Named turns come first, each shown by rows before and after it. Which turns, in which order, take the first row of each pair that follows to the second? Write the first one first, as in the answered first pair.
turn S:
[-10  -6  24   5  34   5  20 -10 -12   5   7]  ->  [ -5  -3  17  12  34   5  27 -12  -9   4  18]
[ 11 -12   3  21  23  -2  25   5 -16  -9  12]  ->  [  3 -10  -4  22  16  -5  23   4 -16 -11  18]
[ 22  -6   1  -1  21   8  17 -15   1   0 -11]  ->  [ 16  -6  -7   7  21   8  13 -12   1   0   5]
turn P:
[ 26 -10 -13  20  25  11  20 -14  -4 -11  10]  ->  [  1  -7 -29  12  10  19 -11 -10  25  12  28]
[ 28  -3 -33   8 -28 -10 -29   0  41  -6   6]  ->  [ 59  -8 -16  18 -11 -16   5  -3  11 -27 -13]
[-24   1   1 -17   2  -6   5  -3  24   8 -10]  ->  [-21  10  -5  -2  -9 -21  23   8   4 -11  -6]
turn H:
[  7 -13  19  -5  32  24   2 -21  21  26  -1]  ->  [ 13  14   5 -19 -22   2 -22   4  -9  -2 -43]
[  4   0  19   0  30   5  -2 -16  23  19   1]  ->  [ 12  17   9 -14 -10 -11 -21   6   4  -3 -31]
[-18  12 -10   3 -17 -17   1  10  -1  -8  15]  ->  [-15   0  -5   6   6   5   5  -5  18  12  24]
turn Q:
[-31  19  12 -13 -12 -14   9  22 -18  -8   1]  ->  [-13  19  13 -14  -9 -12  14  20 -27 -16 -17]
[-10   8  35 -11  25  19  15   8  -5  -3 -14]  ->  [-36   7  21   6  13  12  21  20  -5  -2  20]
[ 45 -15  -7  23   5   7  -1   3  -4  -5  -5]  ->  [  4 -16   6  -5  10  22 -27  -1  28  22   0]

Between the rows of a pair lie 2 to 3 turns.
[  4   5  -9  26 -21 -11  10   9 -25 -13   7]  ->  [-11 -12  28   1  26  10  13 -12   2  11   2]
Q then H then H
[ -3  12  18 -12   8 -23  12   3 -17  -2   5]  ->  [-11  19   9 -11 -15 -26  -5  12 -13  -2   4]
P then H then P
[-43 -10  22  -5  21  -9 -10  -9   5  15   4]  ->  [-34  -8  30  -9  24 -13  -4  -3  -5   5  -8]
P then S then P
[-33  -3  -5  13   1  -5  -2   8  16   8  45]  ->  [ 32   6  -2  -1 -17 -14  -5   8 -18 -22 -32]
P then H then H
[  7 -15  -3  16  42  22  26 -23  17   9  32]  ->  [-11  18  17 -44  -8   1 -11   3 -13 -20 -45]
H then H then Q
[ -7   2  17 -19   4  26 -30   2  15  19 -28]  ->  [-14 -12  26   0  33  27   3  -4  14  19  -6]
Q then P then Q
[-14  -2  -9   9  -8   1  -1   4   8   4  22]  ->  [ 16   8 -11  -1 -19   0  -7   9  -1  -8 -11]
H then H then Q
[ 16   9  -5  31   0 -13  14   4 -10  -8   6]  ->  [  6   1  10  27  16 -13  18   2 -13  -7  11]
Q then Q then P
[ -1  10  -1   4   8   8  33  -3 -21 -11  -4]  ->  [-25  14  13 -15   9   9  17  -3 -11  -7 -11]
Q then H then H
[-14 -13 -14  26  25   8  12  -7  14  15  43]  ->  [  3   3 -33  38  -6 -11  18  13 -16 -12  28]
H then P then H
[ 27  -6  16 -10 -10  -2  17  -4 -11   8  -6]  ->  [-17  -7  15 -16 -20  -7   5   6   1  10   8]
Q then H then H
[  2   0  18 -25  52  -4  14 -32  -1  17 -34]  ->  [-57  22 -16 -29 -12 -25 -27  -1  14  14 -12]
P then S
[ 33  -7  -7  23  -9   4  20  -8 -19 -13  -3]  ->  [ 26  -8  19  -6   9  11  12 -16 -18  -5 -27]
Q then P then P
[ 62  -7   1  -2  -6   2  11   1 -22 -16 -41]  ->  [ 37 -26  -4  37  25   8  39  -7  -5   8  26]
H then H then S
[ 55  -5  -5  15  29  11   4 -23  -3  12 -21]  ->  [ 46  -5 -34  20   8  17 -17 -18  19  24   4]
S then P then Q
[ -2  -6 -20  -2   2  25 -29 -10  29  26   6]  ->  [ 16  -9 -35  26  -2  17 -14  -5  11  14  24]
Q then P then P
[ 37 -20  -8   6  38  33  36  -3  -9  12  -4]  ->  [-18  -8  24 -46  23  29   0  12  -2  13 -36]
H then H then Q
[-20  10 -14   7 -25  -7 -22  21   2   6   0]  ->  [-20  -9   1  23  13  -2  17   8  -6  13  24]
S then Q then H
[-38   2  20  -9  -9  12  -2  13  16 -10  12]  ->  [-19   6  -1  10 -30   2  -3  17  11 -16  18]
Q then P then P
[-17  17  -4 -32 -30  -2 -25  11  -4  -3 -17]  ->  [-26  -3  -5  11   7   5  19  -1   4   5  42]
Q then H
[ 25  -2   7  11  27   7   7 -26  -2  16  -8]  ->  [-11   4  25 -17  21  -4  -1 -11  -6  11 -19]
H then H then Q
[ -7 -11   3   3  18  13   4  -9  13  11  15]  ->  [ 11   3 -10  11  -9  -8   7   7 -23 -19  -8]
Q then H then H
[-18   9   6   8 -15 -24   4   8 -24 -19  -6]  ->  [ -1  -8  20   3  32   4   8 -20  10  10   3]
H then Q then Q
[-29   4   5  -6 -10 -11   6  16 -33 -33  -8]  ->  [-28  -4  21 -35  11  14 -19  -3   0  -4 -23]
S then P
[ 23 -12   3  13  -2  10   7 -14  18  30  23]  ->  [  0  -9   1   0 -17   7  -9  -5  27  35  24]
P then Q then Q
